Each named turn below is shown by a few rows before and after it. Which turns, in which order, take the first row of each later pair to the second? The first pair is answered.
turn Zolik:
[-13.3  30.6  -8.2  26.9   7.8  -0.7  -9.3 -45.4   5.7  10.8  -4.1  16.5
  25.2   2.5 -14.3] |-> [ -8.9  14.2   7.4  11.1   8.0  -6.5 -13.9 -39.0  16.7  15.3 -17.5  21.8
  25.8  18.6 -27.6]
[ -5.4  -0.9  -4.2   5.0  11.3   6.1  10.1  -0.8   3.1   9.6   7.6  -0.6
   9.4 -14.2   8.4] |-> [ -5.5   7.5  -3.4  11.4   7.6   4.6   6.9  -8.8   0.9   7.3   7.4   3.4
   8.5 -12.5   5.9]
[ -5.4  -4.8 -30.7  12.5 -14.3   3.4   5.9  18.2  -6.3  13.6  16.0 -14.0
 -13.2 -25.4  17.1] |-> [ -8.5  13.0 -30.8  25.3 -21.7   2.2  -2.5  -2.5 -14.3   7.4   9.1  -8.9
 -13.0 -17.7   8.7]
turn nen:
[ -6.1 -24.1  30.9 -14.6  52.5   7.2   4.2  18.4   4.2  -3.3 -12.0   8.9
   6.0   6.1  16.9] |-> [-14.6 -18.4  24.6 -12.9  41.9   8.7   8.9   2.5   9.1  17.1 -23.1  16.1
  25.5  10.5  16.3]
[ 25.4 -10.0   1.0  -8.5  -1.7  -7.1 -12.1  10.4   7.2 -13.1   4.9  -7.2
 -19.8   5.2  -7.6] |-> [ 19.0 -14.2   5.8 -16.4  -8.5 -11.3  -7.7  14.2   9.8  -3.3  -9.3   2.2
 -15.1  13.4  -5.1]
[ -5.1 -20.4   3.9 -14.8  15.0 -11.4  16.1  26.1   3.6  13.6  -0.4  -1.8
   8.4  -8.6  -3.2] |-> [-10.3 -17.1   0.0 -10.5   6.9  -9.9  17.0  16.0   6.6  25.5  -5.6  -1.3
  18.4  -7.5  -6.5]
turn teb:
[ -6.8   4.9 -20.4  11.5 -24.5   5.7   8.1  -3.3  -8.0  21.2  -0.5  -6.4
  -2.0  -5.5   8.2] |-> [ -9.8   0.2  16.4  -0.3   4.6  -6.2  13.0   3.3  -9.5  -3.8 -25.3  15.9
   4.0  10.4  13.5]
[ -1.7   8.3 -14.0  12.6  -5.0  12.5  15.1 -13.6 -17.3   8.9  -0.4 -19.7
 -15.6   7.1  26.2] |-> [ -5.5   6.0  10.8   5.9  13.0   5.5  17.2  -9.7 -18.7  -6.1 -15.3  -5.5
 -11.4  18.3  29.8]
[ 11.0  -7.4   3.6   1.0   0.0   1.1  -3.3 -16.6  10.3  19.7   3.1   3.9
  14.3 -18.0  -2.8] |-> [ 10.4  -2.4   7.1  -0.4 -18.4  -5.7  -6.0 -14.6   3.2  20.5 -14.0  12.4
  -1.4   0.3  -6.7]
[  6.9  -5.4 -11.8 -16.6  -5.5 -11.6  12.1  -4.8  17.0  25.4 -12.3 -12.5
   7.3 -10.4  -7.2] |-> [  4.6  -3.8   1.8 -20.5  -4.6 -18.7  12.4  -0.3  12.8  19.1 -25.1  -1.6
   2.7   3.5  -6.7]
Pairs:
(2 to 4 turns a pair)
[-19.7  -3.1  -6.6   2.7 -10.2   2.6  15.1  -2.2   5.7  37.0 -25.0   5.3
  26.0   4.4  20.9] |-> [-11.0  -5.4   3.3   1.8  22.9  10.3  12.6  -7.7  11.4  22.1  -7.3  -0.6
  41.7 -15.1  15.5]
nen then teb then Zolik then teb
[ -1.1  -4.2   0.2  -6.3  21.6   3.2  -1.0  -1.6   8.8 -15.6  10.3 -14.2
   6.7  -9.3   0.6] |-> [ -5.1  -1.0 -15.1  -2.3 -17.5  -0.1  -1.9   8.9  -1.0  -2.7   2.6 -11.6
 -22.0   3.8   5.5]
nen then Zolik then teb then nen
[-11.2  15.0  -7.7  15.5   2.2   1.9   0.8 -27.2 -18.6   1.2  -0.6  13.1
  23.2  -3.0  -9.4] |-> [  3.2   5.8   7.6   6.2   2.8  -0.6 -14.4 -22.9 -13.4  -9.8   4.8   8.1
  11.0  12.3 -31.8]
nen then Zolik then teb then Zolik
[ -1.5  15.3  -6.2  18.8  11.9   0.4   5.5   2.3 -12.1 -22.3   7.6  -4.2
  -8.3 -12.5  18.9] |-> [-17.4  14.8  -6.2  11.0  -2.9  -1.3  15.1  -5.8  -8.0   7.2 -20.4  11.6
  15.9   1.8  17.5]
nen then nen then nen then nen
[ -7.0  -6.4  12.2 -16.6  22.8   3.8   4.4  -8.8  -2.9   2.9 -13.9  16.9
  17.6   2.1   7.9] |-> [  2.9  -0.6 -24.0  -3.3  -0.9  13.1  -4.2 -10.3  -3.3  11.7  21.8 -12.8
  -0.8 -19.0   2.1]
teb then nen
[ 15.3  -2.2   1.1   1.4  20.1   4.4  -5.7   4.0   4.4 -21.8  36.9 -24.6
 -24.7 -21.7  -4.6] |-> [ 13.7 -16.4  -6.3 -11.4   1.3  -1.9   1.2  24.6   8.0  -7.4  27.9 -24.2
 -38.0 -11.4  -0.3]
nen then teb
[-12.4   7.9  20.0  -5.9  16.3  -2.1   2.7 -15.3  -6.5 -34.8 -20.8  26.0
  12.3   5.0  14.1] |-> [  1.4  18.6 -17.9  16.4  -3.9  12.1 -10.5 -24.4 -11.7 -33.5  24.6  -7.4
  -7.2 -20.6   3.2]
teb then nen then Zolik
[  0.1  -4.9   5.9 -11.8  15.7  -0.4   7.2  13.1  -6.5 -15.4   6.9   0.3
 -15.4 -25.1  11.7] |-> [ -1.5  16.8  11.2   5.1   5.7  -1.7  -6.2 -11.7 -16.7 -24.2  -2.6  11.2
 -16.8 -11.3  -2.7]
Zolik then Zolik then Zolik
[  3.5   1.4  15.1   2.7  24.6  -1.5 -19.4 -21.1   5.4  -1.2  -0.9   3.4
  37.7   5.3 -17.4] |-> [ 11.3  -6.6  19.6  -5.0  35.6  -2.9 -19.8  -3.9   2.7 -16.3  11.4  -4.8
  18.9  -0.6 -13.6]
nen then nen then Zolik
[-17.2  -1.2  -5.6  -9.2  -3.6  -2.6  11.9  17.6   3.5   5.1  -4.6  10.9
  12.1 -19.6  34.6] |-> [-15.3  22.2 -17.2  13.7 -23.0  -0.9  -3.9  -6.8  -8.9  -2.5  -0.5   6.6
  -0.4 -14.6  25.2]
teb then Zolik then Zolik then nen
[ -0.4  18.7   5.2   8.7  12.8  -6.3   2.4  -9.1  -8.2 -26.7   2.8   4.3
  -7.9  -2.2  15.2] |-> [  0.2  11.2  17.7  -2.4   6.2 -10.5  -1.5 -11.2  -0.5 -17.0 -16.1  14.9
  -0.4  17.9   3.2]
Zolik then Zolik then nen
[  0.3  29.7  -0.3  35.9   8.5   1.7  -8.4 -38.5 -11.5   3.9   1.8   0.0
  28.1  -8.5  -0.4] |-> [ 20.0 -10.7  37.5  -7.2  19.4  -7.6 -22.6 -10.1  10.2  -0.5  -6.9   2.7
  17.1  21.2 -30.8]
Zolik then nen then Zolik then Zolik
[-10.1   1.8  -9.7   9.4 -13.8  14.3  -6.9  -4.6  21.7  22.2  15.1 -17.2
   5.1 -23.2   2.0] |-> [-12.8  13.5  30.3   7.1  -5.7   0.7 -17.2 -14.1  13.0  -2.5 -19.8  14.7
   2.3  11.9  -8.4]
Zolik then Zolik then teb
[  8.6 -12.3   0.9 -23.1  13.8  -1.5  -3.1  24.4  11.2  -8.0   8.2  -2.8
  10.4 -13.8  -0.3] |-> [  4.3   3.5  -5.3  -8.1  13.0  -3.5   1.5  22.8  -1.5 -20.7  13.3  -3.6
  -2.3 -20.7  11.2]
Zolik then Zolik then nen
[-14.3   6.0  -5.1   8.3  -1.4   7.9   2.6 -31.0  10.2  26.6  -1.6  11.2
  28.2   6.6  -8.2] |-> [-12.5  -7.4   0.2  -5.1   6.5   8.2   3.6 -17.7  17.3  30.5  -0.5  10.3
  32.6   3.6  -8.5]
teb then Zolik then teb
[-18.8  36.8   7.9  15.0  -2.9   0.5   5.9 -27.2 -18.9 -13.1 -26.0  19.1
  10.9   9.1  12.3] |-> [-17.5  37.4 -12.0  20.8 -22.9   5.1   5.8 -30.3 -16.2   0.0 -14.5   8.8
   4.0   2.4   6.7]
teb then teb
[  8.8   3.8   4.7  -3.5  -8.9 -11.3  -6.3  -2.6   1.7  11.3  -6.3   9.8
 -10.9  15.4  -7.3] |-> [  7.4  -8.3   0.5 -12.5  -3.6  -9.8   1.3  11.8   6.8  14.1   1.6   3.3
  -9.6   3.6   2.3]
Zolik then Zolik
[ -2.9  17.0   9.7  14.6  29.3   7.0   1.2 -22.3  -4.4 -18.7   1.2   8.3
  22.1  -7.7   0.1] |-> [  1.8  19.2 -23.9  21.8 -16.3   9.0  -6.9 -17.2  -8.5  -2.1  16.7 -11.0
 -10.9  -8.3  -6.5]
nen then teb
[-16.0 -15.3 -28.2  -3.2 -20.3  -5.4  32.8   3.2   2.1  13.3 -30.3   6.9
  -2.1 -13.9  24.8] |-> [ -1.2  -2.8 -40.5  14.5  -6.0   2.1  19.4  -6.0  -4.9 -14.6   6.4 -14.6
 -18.4 -38.1  19.7]
nen then nen then nen
[ -1.9  25.2   2.3  11.2  15.5 -19.1  -2.3 -25.7 -17.0 -19.9 -36.1  31.4
  -8.4  19.5  12.1] |-> [ -2.9  16.7   4.9   2.4   9.6 -16.3  -4.2 -32.9  -4.3  -1.5 -44.7  33.9
   7.6  25.9   0.6]
Zolik then nen
[-25.8  10.2 -21.4  14.3 -16.9   4.6  43.3  12.6   9.3   9.2  -4.8   4.2
   9.0  -0.6  31.5] |-> [-27.2  19.2 -14.0  18.4 -26.0  -3.0  39.0  10.2   1.4   2.7 -15.9  12.6
  -2.3  12.0  27.3]
teb then teb then nen then teb
[ 15.5 -18.4  20.6  -4.6  29.8   5.8 -23.4   9.7  23.8  -6.2  -1.9 -12.6
  10.6  -8.0  -2.9] |-> [  9.0 -19.8  13.2  -3.8  30.5   5.3 -12.8  16.5  25.5  -0.1  -0.3 -12.8
  14.4 -18.0  11.2]
nen then Zolik
